One turn moves each row of this set onto another row. After a few examples, where does it send each row asked below?
q_953: .14  .07  -.03  .01  .07  .53  -.40  -.01  .05  .28  .33  .05  -.04
q_699: .06  .09  .02  .08  -.11  .15  -.21  -.27  .39  .20  -.02  .14  .09
q_615: .18  .14  -.04  .05  -.05  .49  -.43  -.03  -.06  .26  .29  .00  -.08
q_149: .15  .22  .14  -.08  -.05  .15  -.15  -.19  .21  .07  -.16  .18  .16
q_831: .05  -.12  .16  -.10  -.14  .60  -.50  .06  -.07  .01  -.16  -.06  -.05
q_279: -.04  .11  -.14  -.18  .03  .42  -.29  .19  -.05  .02  .04  .04  .16
q_184: -.17  -.24  -.20  .03  -.02  .39  -.44  .00  .18  .08  .03  -.07  -.08
q_25: .22  -.09  .12  -.14  .22  .39  -.35  -.08  -.10  -.01  .08  .04  -.20
q_528: .08  -.02  .12  -.04  -.13  .29  -.12  -.42  .26  .07  -.21  .14  -.08
q_358: .10  -.09  .14  -.06  -.11  .51  -.65  .01  -.02  .06  -.15  .00  -.18
q_862: .07  .17  .18  -.01  -.20  .30  -.27  -.16  .33  .15  -.26  .12  .17
q_386: -.04  .09  -.16  -.20  .05  .57  -.32  .18  .05  .10  -.01  .04  .12
q_369: -.02  .00  -.14  -.22  .04  .46  -.22  .14  -.10  .00  .05  .00  .11
q_897: -.04  .05  .18  -.05  -.27  .38  -.22  -.20  .31  .09  -.24  .19  .14
q_33: .20  -.07  .06  -.10  .20  .43  -.28  -.16  -.11  -.01  .01  -.06  -.24
q_517: -.11  -.19  -.26  -.05  -.01  .40  -.46  -.02  .16  .09  -.08  -.05  -.16
q_5: .19  .20  .17  .01  -.28  .33  -.24  -.36  .17  .20  -.06  .19  -.04
q_876: .16  -.19  .01  -.08  .13  .41  -.25  -.16  -.11  .01  .10  -.07  -.24
q_342: .05  -.10  .19  -.03  -.10  .62  -.56  .02  .02  .05  -.19  -.06  -.08
q_797: .20  .20  .18  .08  -.21  .21  -.33  -.29  .27  .23  -.10  .13  .03
q_446: .11  .06  .07  -.03  -.04  .15  -.16  -.33  .30  .08  -.24  .08  -.01
q_260: .16  .07  .02  .01  -.13  .57  -.43  .01  -.09  .25  .27  -.02  -.03
q_661: .10  .20  .08  -.13  -.15  .19  -.08  -.24  .12  .06  -.04  .28  .12
q_649: -.05  .04  .00  .04  -.24  .20  -.18  -.25  .33  .16  .03  .23  .11
q_15: -.11  -.26  -.20  .04  -.11  .43  -.44  -.02  .11  .15  .10  -.10  -.10

q_897 -> q_661
q_831 -> q_369
Where do these go?
q_517 -> q_953
q_149 -> q_446
q_33 -> q_184

One turn moves each row of this set onto another row. After a few examples, where does it send each row asked below?
q_692: .14  -.03  .46  .04  .15  .09  .05  .16  .00  .14  -.03  .17  -.08
q_265: -.10  -.05  .03  .16  .12  -.13  .24  .02  .25  .10  .14  .13  -.20
q_868: .05  -.11  .19  -.24  -.16  .05  -.20  .02  .21  .21  -.06  .23  .06
q_286: -.10  -.05  .39  .02  .04  -.09  -.02  -.16  .09  .10  -.03  .35  .11
q_933: -.01  -.01  .02  .01  .27  .00  .16  -.13  -.02  -.10  .09  -.01  -.17
q_739: .01  -.05  -.05  .00  .20  -.01  .24  -.10  -.06  -.11  .05  .01  -.12
q_14: .07  -.09  .25  .19  -.11  .16  .15  .26  .22  .14  .05  -.04  -.05
q_346: -.13  -.15  -.15  .10  -.26  .14  .12  .08  -.01  .03  -.05  .42  -.06
q_973: -.02  -.03  -.15  .17  .00  .14  -.26  -.07  -.03  -.06  .01  .34  .04
q_900: .02  -.08  -.02  -.03  .20  -.03  .21  -.15  -.06  -.10  .00  -.01  -.08
q_591: .00  -.04  .32  -.06  .02  -.10  -.08  -.19  .04  .15  -.04  .38  .08
q_82: .14  -.03  .45  .04  .14  .07  .02  .15  -.05  .16  -.04  .14  -.08
q_307: -.04  .01  .04  -.07  -.03  .28  -.38  .06  -.02  .06  .03  .05  -.03
q_334: -.10  -.11  .07  .14  .11  -.13  .29  .02  .23  .14  .09  .11  -.15
q_490: .04  -.09  .21  -.21  -.19  .14  -.22  -.03  .18  .21  -.10  .24  .07
q_106: -.09  .00  .00  -.07  .05  .26  -.35  .08  -.03  .11  .00  .02  -.03
q_995: -.06  .01  .02  -.08  .00  .30  -.37  .07  -.03  .10  .02  .07  -.02
q_931: .06  -.07  .28  .10  -.14  .16  .16  .29  .21  .21  .07  .08  -.14
q_869: -.01  -.07  .41  .00  -.02  -.07  -.08  -.19  .08  .14  -.04  .33  .09
q_515: .05  .01  -.06  .01  .20  -.01  .17  -.15  -.10  -.09  .02  .00  -.12
q_576: -.02  -.01  -.14  .15  -.03  .12  -.26  -.10  -.04  -.12  .00  .30  .05
q_578: -.07  -.10  .03  .14  .08  -.13  .28  .02  .26  .13  .11  .08  -.11
q_793: -.11  -.05  .40  .02  -.04  -.04  -.04  -.21  .04  .14  -.06  .34  .08
q_486: .07  -.01  -.10  .14  -.03  .14  -.28  -.06  -.01  -.13  .01  .33  .04
q_569: -.18  -.12  -.18  .08  -.27  .12  .08  .02  .02  -.01  .01  .41  -.11
q_836: -.12  -.14  -.16  .07  -.27  .16  .09  -.01  .06  .07  -.05  .44  -.08
q_606: .00  .03  -.15  .14  -.05  .13  -.27  -.10  -.01  -.08  -.01  .30  .04
q_943: -.15  -.11  -.20  .07  -.25  .14  .09  .03  .01  .01  -.01  .41  -.07
q_95: .07  -.09  .28  .13  -.10  .14  .21  .25  .22  .15  .07  .00  -.06
q_935: -.16  -.02  -.08  -.01  -.17  .23  .19  .03  -.04  -.17  .05  .05  -.25
q_88: -.14  -.11  -.13  .08  -.28  .11  .14  -.01  .09  -.05  .03  .43  -.08
q_38: .03  .02  -.01  -.08  -.02  .29  -.33  .13  -.01  .02  .04  .04  -.03
q_682: .13  .00  .45  .01  .11  .06  .07  .18  -.06  .14  .00  .19  -.15
q_236: -.01  -.06  -.04  .00  .22  -.03  .22  -.10  -.07  -.10  .05  .01  -.17
q_152: -.04  -.11  .21  -.24  -.20  .13  -.22  -.01  .19  .21  -.06  .20  .06
q_166: .12  .00  .48  .08  .12  .08  .04  .14  -.06  .11  .00  .16  -.06
q_633: .01  -.12  .19  -.20  -.23  .11  -.22  .00  .17  .21  -.10  .23  .08
q_747: .10  -.12  .27  .11  -.10  .11  .20  .27  .21  .16  .06  .01  -.10
q_808: -.11  -.01  -.08  -.05  -.17  .24  .20  .00  -.09  -.16  .04  .07  -.25
q_730: .04  -.04  .23  .11  -.17  .12  .21  .29  .21  .13  .06  -.02  -.07
q_993: -.15  .03  -.10  -.02  -.17  .21  .19  .02  -.05  -.18  .06  .08  -.24
q_412: -.05  -.05  .41  .00  -.01  -.03  -.06  -.18  .08  .16  -.03  .33  .10
q_26: -.11  -.08  .06  .11  .13  -.13  .31  .05  .24  .09  .10  .11  -.15
q_24: -.05  -.02  .08  -.09  .06  .34  -.33  .11  -.01  .07  .00  .05  -.05
q_137: -.13  .00  -.07  -.06  -.20  .23  .15  -.04  .01  -.19  .07  .09  -.27

q_166 -> q_152
q_935 -> q_334
Where do these go?
q_265 -> q_682
q_26 -> q_692
q_900 -> q_14
q_836 -> q_515
q_412 -> q_995
q_569 -> q_236
q_931 -> q_591

One turn moves each row of this set onto another row. After a few examples, where does it send each row asked below?
q_917: -.14  .03  .36  .09  -.07  -.27  -.10  -.14  -.14  -.11  -.07  .06
q_520: -.13  -.16  -.14  .07  -.18  -.09  -.15  -.27  .11  -.22  .08  .04
q_232: .00  .09  -.05  .02  -.38  -.15  -.02  .20  -.02  -.37  -.41  -.10
q_29: -.29  -.23  -.07  -.22  -.09  -.15  -.05  -.02  .11  -.14  -.12  .16
q_480: -.28  .03  .23  -.11  -.25  -.10  -.24  -.12  -.10  -.23  -.12  .17
q_647: .06  -.05  -.02  .18  .04  -.06  .04  -.22  -.01  -.10  .03  -.11
q_751: .17  -.03  -.01  .18  -.28  -.34  -.01  .08  .08  -.52  -.19  .00
q_10: -.12  -.07  .01  .14  -.32  -.22  .03  -.20  .06  -.04  -.29  .28
q_206: -.04  -.09  -.13  -.05  -.13  .11  .03  -.28  .07  -.10  -.18  -.04
q_583: -.02  -.09  .10  -.17  -.33  -.24  -.14  .00  .06  -.58  -.29  -.04
q_918: -.11  .18  .07  .03  -.23  .12  -.09  .05  -.13  -.20  -.18  .18
q_701: -.26  -.26  -.10  -.18  -.10  -.17  -.02  -.05  .14  -.10  -.14  .17
q_305: -.05  .10  -.03  .29  -.25  -.12  -.05  .01  -.03  -.15  -.07  .28
q_623: -.06  -.12  .04  .06  -.39  -.48  -.01  -.02  .06  -.28  -.41  -.08
q_180: -.11  -.07  -.02  -.15  -.08  .12  -.04  -.28  .01  -.15  -.14  -.10
q_847: .16  .06  .02  -.03  -.25  -.09  .01  .13  .01  -.52  -.33  -.08
q_98: -.02  -.01  .18  -.05  -.25  -.32  .04  .03  -.06  -.26  -.47  -.24
q_372: -.15  -.19  -.01  .03  -.11  -.17  -.13  -.35  .08  -.18  .05  -.03
q_811: .10  -.06  .24  .03  -.17  -.41  -.07  .01  .00  -.53  -.16  -.13
q_85: -.09  -.05  -.04  -.12  .08  .03  .13  .13  .00  -.08  -.16  .04
q_771: .06  .03  -.04  .25  -.32  -.38  .02  .16  .01  -.32  -.28  -.09
q_218: -.06  .03  .23  .07  -.12  -.16  .13  -.19  -.08  .03  -.35  .08
q_72: .08  -.16  .02  -.02  -.36  -.35  .04  -.10  .16  -.44  -.40  .00
q_809: -.04  .05  .21  .05  -.23  -.40  -.11  .15  -.11  -.38  -.22  -.22
q_249: .18  -.03  .18  -.04  -.16  -.26  .13  -.02  .02  -.40  -.42  -.16
q_832: .01  .02  -.02  .12  .02  .04  -.06  -.14  -.04  -.19  .10  -.10
q_136: -.15  -.01  .04  -.05  -.42  -.31  -.21  .13  -.01  -.45  -.28  -.09
q_439: -.14  -.15  .03  .05  .09  -.29  -.02  .08  .03  -.14  .10  .08
q_830: -.12  -.14  -.05  .09  .06  -.26  .00  .11  .05  -.13  .10  .12
q_187: -.07  -.08  -.01  -.11  .10  -.01  .15  .08  .00  -.04  -.20  .02

q_751 -> q_72
q_809 -> q_136
q_439 -> q_29
Where do these go?
q_917 -> q_480
q_520 -> q_206

